[[145 106 138 112 116 134 109 103]
 [113 137 116 113 139 122 128 119]]
|
[[103 109 134 116 112 138 106 145]
 [119 128 122 139 113 116 137 113]]

[[128 128 150]
 [150 127 150]
 [128 128 127]
 [150 128 150]
 [128 151 150]
 [128 150 128]]
|
[[150 128 128]
 [150 127 150]
 [127 128 128]
 [150 128 150]
 [150 151 128]
 [128 150 128]]

[[134 117 129 123  99 128 136 129 123]
 [128 116 126 127 101 129 133 128 124]
 [127 103 126 132 105 122 131 138 118]
 [129 104 128 130 102 122 133 137 117]
 [130 111 128 126 104 117 135 132 119]]
|
[[123 129 136 128  99 123 129 117 134]
 [124 128 133 129 101 127 126 116 128]
 [118 138 131 122 105 132 126 103 127]
 [117 137 133 122 102 130 128 104 129]
 [119 132 135 117 104 126 128 111 130]]

[[127 138 133 129 122 120]
 [114 150 158 130 124 118]
 [124 138 134 126 115 119]
 [120 127 113 137 124 146]
 [110 102 148 111 130 141]]
|
[[120 122 129 133 138 127]
 [118 124 130 158 150 114]
 [119 115 126 134 138 124]
 [146 124 137 113 127 120]
 [141 130 111 148 102 110]]

[[131 129 128 128 121 135 128 133 129 126 130 122]
 [133 129 123 125 122 136 128 134 128 120 139 121]
 [121 128 128 128 151 104 128 120 128 147 112 141]
 [120 128 128 128 148 104 128 122 129 146 112 139]
 [124 128 128 129 143 111 129 126 128 141 118 136]
 [130 128 129 129 137 119 127 127 128 137 119 136]]
|
[[122 130 126 129 133 128 135 121 128 128 129 131]
 [121 139 120 128 134 128 136 122 125 123 129 133]
 [141 112 147 128 120 128 104 151 128 128 128 121]
 [139 112 146 129 122 128 104 148 128 128 128 120]
 [136 118 141 128 126 129 111 143 129 128 128 124]
 [136 119 137 128 127 127 119 137 129 129 128 130]]

[[113 125 115 135 133 127 122 122]
 [155 134 151 113 118 132 138 140]
 [152 134 149 113 118 131 137 139]
 [146 132 144 118 122 131 135 136]
 [143 131 142 121 124 130 134 135]
 [148 133 146 116 120 131 136 137]]
|
[[122 122 127 133 135 115 125 113]
 [140 138 132 118 113 151 134 155]
 [139 137 131 118 113 149 134 152]
 [136 135 131 122 118 144 132 146]
 [135 134 130 124 121 142 131 143]
 [137 136 131 120 116 146 133 148]]

[[147 137 134 125]
 [158 142 129 119]
 [158 123 139 125]
 [152 150 136 125]]
|
[[125 134 137 147]
 [119 129 142 158]
 [125 139 123 158]
 [125 136 150 152]]

[[128 128 128 128 128 128 128 128]
 [132 127 126 131 129 129 128 128]
 [126 134 139 127 129 127 119 123]
 [132 126 124 131 131 132 129 131]
 [132 127 124 132 131 132 129 130]
 [128 128 128 128 128 128 128 128]
 [136 128 105 118 111 119 126 129]
 [132 128 122 133 134 131 129 134]
 [132 127 124 133 131 132 128 131]
 [133 126 126 132 130 128 128 128]
 [132 128 123 133 131 132 128 131]
 [129 129 128 129 127 125 126 127]]
|
[[128 128 128 128 128 128 128 128]
 [128 128 129 129 131 126 127 132]
 [123 119 127 129 127 139 134 126]
 [131 129 132 131 131 124 126 132]
 [130 129 132 131 132 124 127 132]
 [128 128 128 128 128 128 128 128]
 [129 126 119 111 118 105 128 136]
 [134 129 131 134 133 122 128 132]
 [131 128 132 131 133 124 127 132]
 [128 128 128 130 132 126 126 133]
 [131 128 132 131 133 123 128 132]
 [127 126 125 127 129 128 129 129]]

[[127 124 131 130 120 128 127 128 131 126]
 [127 123 132 131 118 128 126 128 133 125]
 [125 113 141 137  99 128 124 128 141 118]
 [128 123 132 131 119 128 127 128 132 124]
 [130 139 119 122 150 128 131 128 118 135]]
|
[[126 131 128 127 128 120 130 131 124 127]
 [125 133 128 126 128 118 131 132 123 127]
 [118 141 128 124 128  99 137 141 113 125]
 [124 132 128 127 128 119 131 132 123 128]
 [135 118 128 131 128 150 122 119 139 130]]
